In the rows, 128 means zero.
A single turn carries every row of the set below to another of its rows. Some are shown first; where does it send the rows asked next?
risus: [106 125 142  90 127 128 170  90 128 133 142 117 128 141 115 155 124 107
 135 133 131 143 145 149 136 172 124 136 130]
fezaf: [146 122 154 117 140 156 148  91 125 140 139 139 113 127 138 129 145 111
 152 145 136 141 138 137 134 137 113 122 102]
Faz: [141 147 156 104 138 136 181  87 118 143 129 135 142 135 113 162 114  95
 144 133 137 153 123 148 148 142 129 112 139]
Buse: [132 141 162 110 134 133 153  84 147 126 121 106 117 138 131 147 102  92
 144 149 133 145 130 140 121 143 153 111 143]
Mepom: [145 119 158 118 138 152 145  89 129 137 138 133 107 126 140 126 141 112
 150 147 131 138 140 133 130 136 118 124 103]
Mok: [124 126 139 122 131 131 165  99 109 141 122 140 103  95 136 154 121 113
 139 138 144 140 142 155 116 130 144 115 116]
vumo: [147 119 158 116 133 154 148  90 128 143 137 136 107 124 135 128 141 108
 148 148 131 143 143 139 137 134 117 121 105]
Pozis: [104 141 131 107 116 141 158 116 116 163 147 133 129 139 143 142 131 102
 148 136 138 138 137 129 125 143 104 114 146]
rasul: [110 141 129 112 139 151 151 106 112 154 161 138 123 117 137 125 111 106
 156 159 129 143 118 147 108 147 132 127 113]
salet: [122 129 133 123 141 135 165 100 105 137 125 149 113  99 139 157 128 116
 144 132 151 137 134 151 114 136 138 115 111]
zisod: [148 136 159 108 128 124 154  84 144 138 131 106 114 128 137 148  93 103
 150 141 137 147 135 140 130 133 146 120 142]
lef: [105 137 139 108 108 135 156 116 122 165 144 122 118 136 143 137 122 102
 143 141 129 139 142 128 123 139 112 115 151]
pimu: [138 137 168 111 134 122 168  84 135 132 124 106 121 134 127 147  96 105
 139 142 120 141 127 132 127 141 147 122 145]
Kita: [111 139 135 112 132 148 151 106 115 157 159 131 115 115 136 122 105 104
 152 163 124 144 123 150 109 143 138 128 116]
modit: [132 144 150 113 161 132 167  84 125 120 132 126 146 144 133 156 114 112
 151 128 140 133 110 122 121 155 131 124 133]
kudof: [114 133 147 134 131 134 147 106 100 152 135 110 115 132 140 160 139  94
 145 144 107 156 129 136 105 137 131 128 126]
val: [140 142 142 112 155 132 150  83 137 123 138 121 137 138 148 154 109 112
 163 127 156 135 116 125 120 148 131 124 130]
Piba: [100 137 134 111 120 135 151 114 123 155 146 123 124 141 151 136 126 108
 148 137 133 131 135 119 114 145 110 119 146]
paz: [105 123 143  92 128 125 167  90 131 130 141 112 126 142 119 152 122 109
 136 134 129 141 144 145 132 173 127 138 130]
miv: [126 148 145 111 158 143 152  85 137 116 127 125 140 147 136 157 120  98
 156 136 151 138 114 132 117 156 137 112 133]
visov: [136 151 151 104 136 147 166  88 132 137 124 132 135 137 119 161 119  82
 149 141 148 156 128 157 141 143 136 103 140]
gikif: [105 126 140  91 132 128 169  91 129 130 143 118 131 143 118 156 126 110
 138 131 133 141 141 145 132 175 123 137 128]
Dapud: [116 136 144 132 131 138 152 107  95 158 137 118 121 132 134 165 144  90
 146 141 112 161 130 143 113 135 126 125 124]
Belu: [112 143 132 109 133 152 156 107 111 160 160 139 121 115 132 127 111 101
 154 161 129 149 123 156 115 142 133 125 114]
mif: [113 136 141 134 139 137 148 106  96 150 137 118 124 136 141 164 145  95
 149 139 115 154 124 135 105 141 126 128 122]
taf: [150 149 145 103 136 139 166  86 127 145 136 135 139 129 126 163 113  95
 156 130 156 155 127 153 148 135 126 112 134]
Rozi: [120 124 137 126 140 129 160  98 112 132 123 138 105  99 144 152 121 120
 142 135 145 132 136 144 106 136 144 119 113]

Faz turns into modit
risus turns into gikif
Now find these:
kudof turns into Dapud
lef turns into Pozis
zisod turns into taf
Kita turns into Belu
Buse turns into visov
salet turns into Rozi
fezaf turns into Mepom

